Rotation paths and how fast each direction turns (deg/step)
Each turn is a multiple of 5 degrees from 10 to 175, or 0.
Each row of a path follows its step; steps can be skipped.
Rotation 1:
step 1: [  8  -4 -22 -15 -24  10   4   2 -27 -10 -27  32  14  12  16  12   3  23
   6 -12  -9  17   0  16 -12 -25  21  -6  14   6   9  25 -20 -31  -3  22
  31 -36 -39  28  21  36 -27  13   8 -24 -22   7   8   3]
step 4: [ -6 -28   4 -22  44  21   9   5 -12 -38 -35  24   7  17  -7  -1   5   3
  -8 -10 -31  40 -37   6  -9  -3  14  -7  17 -38 -13 -15 -13  -3  14   8
  11   9 -19  15   5  14   3 -21  18  36 -24 -11   8  -3]
step 5: [-10  21 -21  24  13 -11  11   9  23  -5 -20  31  -6 -16   1 -41   3  -7
  -1  -7   6   4  16   5 -28  -5   1  23   1 -11  -6  60  12 -14  -5  12
  30  20 -14 -11  13  -6  25  20 -58   4  15   5   2   5]
step 6: [ 10  -3  -1   3 -10  24 -31   1  -7  -7  38 -32  32   7 -21 -22  -2  22
 -32 -17  53  16  25  10 -13 -10   5 -34  -7  -5 -23  -3  -3   3  32 -12
  -9   3  -7  -5  19  16   9  40   6  -9 -11   4 -10 -23]
step 7: [ 22   5  26   5  10  15  19  12 -19  10 -22   3  33  19   6  14  13  -3
  -2  -9 -39  16   6 -34  -8 -30   1  23   8 -28 -53  -6  -3  23  -3   3
  22 -16  -6  18  11   6 -19  -7  27 -33  28 -25  -2  -9]
step 8: [-19 -36 -12   3  13  25 -24 -12 -15   3 -28   8   4 -11   6   4 -12  11
   5 -14  10 -20  -3  -7  22 -37   6  32  23  15   3  23  -4  -5  -8 -15
  49  -9  10  -6  -8   2 -11  26 -36  53  13  22  16   8]
step 9: [  5  10  20 -35  -7  20  18 -16  16  16  27 -14  -4  28  15 -18 -13  -9
 -48   3  17  13 -18  10   6 -27   9 -21 -23 -14  17  32  -5   5  11  36
   8   8  32 -21  34  -2  -6   4 -23  12 -23 -22 -18 -10]
step 10: [  2  22 -16   6  27  28  -3  -7   8  -3  -8   8  -3  14  -8   7   0  17
   0  13 -16  19 -31 -17 -14  13  -5  11  26 -43  13  17   2   8  32 -19
  12  -5 -30 -16 -21  -2 -24  40  28 -51 -15 -15  13 -21]
step 11: [ -8  -8 -13  44   3 -12  -9 -59  -6 -18 -10  -4  -7  -5  10   6  -3   5
  21 -43  12   7  13   0  -4 -29  10  21  30 -40 -21   3  26 -12 -24  33
  -5  18 -12   5  17  29   8   4   4  29   3   3   2  -1]
step 12: [  4  -3  28  -7  35  30 -17   7  11  11  27  15  27  44  -9 -13 -28   2
 -19  -3  -6 -35  22   0  14  -3   5 -13  -8  -4 -12  29 -29  -2 -11   4
 -25  -2 -30 -24   9  14  35  -5 -38   7  24  -8  -2   0]
step 14: [ -5 -10 -27  19  17  -5  -3 -14  -5  19  -6  40 -22 -32 -24  -6   0  -6
 -24 -28 -28  10   3  -7  -3 -57  27   7  19  -6 -14 -10 -19  -4   7   5
  -6  27  -2  11  22 -20 -47  17 -13  -6   2  11 -23  -8]
[  0  -4  11  -6  -7  -1   3  -3  -7   8  -4  -8   9  -3   8   2   2   5
   0  10   4  -6   0  -3  -6 -12  -2   4   1   1   4   6   3  -4   3   2
   2  -7   6   1  -9  -7 -15   5   1   0  -5   2  -3   2]	45
[ -1  -7  -6  -3  10   7  -7   6  -2   4   2   8   1  -3  -8  -1  -1   3
  -3   0   3  -8  -5  -2   2  -3   1  -6   7   3   2  -2 -10  -6   8 -15
 -10  -3  -9  -2 -14   1  -3   7   0   3  -1   3  -1   0]	170
[  9  -4  -2   6  -2   1 -12   3   2   7   6   2   1  -8   6  -5   1   4
   5  10  -1  -3  -4   2   0  13   4   1   8   0  -6   9   3  11  -6  -1
   7   3   4   2  -7   4  -2   1  -6  -5  -4  -1  13   0]	145
[ -7   0   0  -3  -9  14  -2   7  -3   8  -3   4  -1  -5  -8  11   2  -5
   1   6  -5  -2   3   4   8  -4   6   2  -3  -3   5   4   2   9  -3 -10
  -4  -2   9   4  14   2  -4  -2   1   6   3   1   0  -3]	65
[ 1 -1 -3 -1  2  4 -6 -4  6 -2 -1  6  9 -1 11  5 -1 -1 -3 -1  3 -9 11 -5
 -7 13  6 12 -1  1  8 -5 -9 -7  4 -5  5  1 -1 -1 12 -9  0  2  4 -3 -3 -3
  2  3]	155
Rotation 2:
step 1: [ 23 -45  -5   0   0 -30   2   7 -25  19 -20 -21  34  12  -3 -39 -12 -19
 -26  11  24  -2  21 -40 -22  23   5  15   1  -9   6   0  -5  -8  -8  26
 -25  -4  17  -1  14 -18  14 -12   4  -8 -25 -37 -22 -11]
step 6: [-41 -20  -4 -16 -15 -11   2  -3  -7 -32 -11   7  54  -1 -17 -20   2  15
  40  16   8 -10   7 -18  -2  -4   2 -11 -28 -14  16 -14   3   0  17  -2
  -4 -44  -8 -12   1 -23  38 -21  16 -19   9 -28  19  11]
step 7: [-32 -16 -18 -23 -23 -19  -3  -8  18  20   0 -16  25  -2  22 -10  16 -49
 -31   5  12  16  19 -19 -37  12  19  32 -10 -10   1  -7   1  25  -8  11
   0   0  -8  12  13  10  10 -25  15  14 -35  11 -34  18]
step 8: [-12 -20 -24  -5 -11 -28  -7  14 -37 -27   3   2  10  32  -4   3  20  -1
 -21  28  12 -13 -13 -42   9 -42  -7  -3 -21 -15  16  13   4  -3  -2  -8
 -21   6 -35 -12 -29 -11  21   9  12   3 -23 -38   6 -18]
step 9: [ 11 -21  20  -4  12  -9 -12  19  -4  36 -59 -28  25 -13  21   8  30  -1
 -10  -6   6 -11   4 -19 -41   0  11  19  -2   9   1 -25   9  16 -22 -17
  -4  19  18   2  30  -2   4  12  22   6 -31 -32  -8 -13]
step 11: [-11  16  13 -55 -13  -4  10  39  -2 -27 -32 -26  13 -12  27   1  16 -16
  23  -5  12  -2  -2 -14 -12  20 -15  24 -20  38  19 -17   2  29  -8  10
  -6   1  -9 -11  36  -1   2  16   1   1   7  -6  -2  37]
step 12: [-36   0  13  -9 -26 -16  25 -32   1   0   4 -25  27  17 -16 -21  -1  -6
  15  10   1  17  -8  10  -5 -35  14   9  -9 -15  11  25 -16  16 -12  -2
 -39 -43   1 -11  -9 -23 -15 -12   3  14  -8 -50 -12  26]
step 13: [-16 -29  -9 -30 -20  16  12  11  -8  -9 -22 -13   1 -11  -6  19  -5  -5
   1   4   6   6  30 -31 -30   8   2  29 -33   0  41 -22  42   0  -9  17
 -27  12 -21 -10   9  -3  20 -48 -17  -1 -15  -5 -15  -7]
step 15: [ -8  -6 -16  -6 -33   2  -9  23  -8   0 -15   0   8  -6   8  15  24 -25
  23  20 -14 -14   5 -34 -34 -13  15  -3 -15 -16  -1 -42   7   1   0 -10
  15   3 -33  17  24  10  13  -3  35 -11 -62  -8 -11  15]
step 17: [ 23   3   2 -30 -18   3  39  13   0 -22 -57  -4  25 -10  17  14  -1  -1
 -14  -3  -7 -20 -14  11 -18 -24  -8   2  11   8  19 -38   7  26  -5  -3
 -15 -16 -26  -6   6 -14   5  15   8  -4 -26 -53  -3  -8]
step 19: [-22 -23   0 -50 -46   5   6   3   3 -38 -22  10  13 -20 -12   1   9 -19
 -18  11  -3  -9   7 -23 -27  21 -12  23  -7   4  23   1 -21  -1  19 -12
 -26 -25  -6   3   1 -15  15  -2 -24  13 -19 -14  20  41]
[ -2   0   7  -6   0  -4  -4  -9  -1   2  -5   2   6  -5  -6   3  -4  -6
   1   5  -1  11   2  13   2   3  -9  -9  -3  13   0  -1   2   2   2   2
  -9  -5 -11   3   2  -8  -2  -8  -3   4   8   3   3   5]	55
[-10   8   5   0   8  14   5  -7   1  -7  -2   3   1 -10   4 -13  -6 -10
   0   8   2   1   7  -6   2   1   4  -1  -1  -4   7   4  -2  -3  -1  -6
  -3   1   2  -2  -5   5  10  -3  -5   4   4  -3  -6   0]	55
[  1  11  -7  -7   3   7  -9  -2   1  -9  -6  -4  -5   2   5  -3   0  11
  -6   2  -2  -1  -1   1   1  -5   5   0  -7   3 -11   2   1   7   4   2
  -3  -4  -7  -5   7  -7   7  13   2   5   8  -4   1  -7]	125
[  7   1  -3  -2  -5   2   0  -8   3   5  -1   3  -5   1   3  -5   3  -7
   7   0 -13   5  -6   0  -9  -5   0   2  10  -4  -3   2   7   5  -4   2
   6 -12  -4   4  -2  11  -4  -7   4  13   1  -5  -1  -7]	140
[ 10   0  -4   6  -9   2   2   7  -6  -6   2  -1  -4   3  -2  -4 -18  -3
   3   8  -4   0   7  -6   3  -3  -6  -7   2  -2  -1  -6   1  -9   3   8
  -5  -7 -10   0   1   1  -1   3   0  -8  -7  -8  -3  -2]	155
[  9   1   1   1   4   1   2   5  -3  -5   1   4  -8   5  -5   0   5   1
  -3  -2  -8   5   7   0  -2  -1  -3  -3  -8  -9   6   6  -1   3 -11  -6
  10   2 -10  -9   1 -10   0  -7   6   0   3   7 -11   8]	140
[ -1 -11   2  -8  -6   5  -9   2   3  -8  -5  -5   1  -9   9   2   0   0
  -2  -3  -8 -11   6   7  10   3   3  -3  -1  -4   3 -13   7  -3  -5   0
   2   8  -2   1   5   6  -8  -1   0   8  -1   1  -5   4]	170
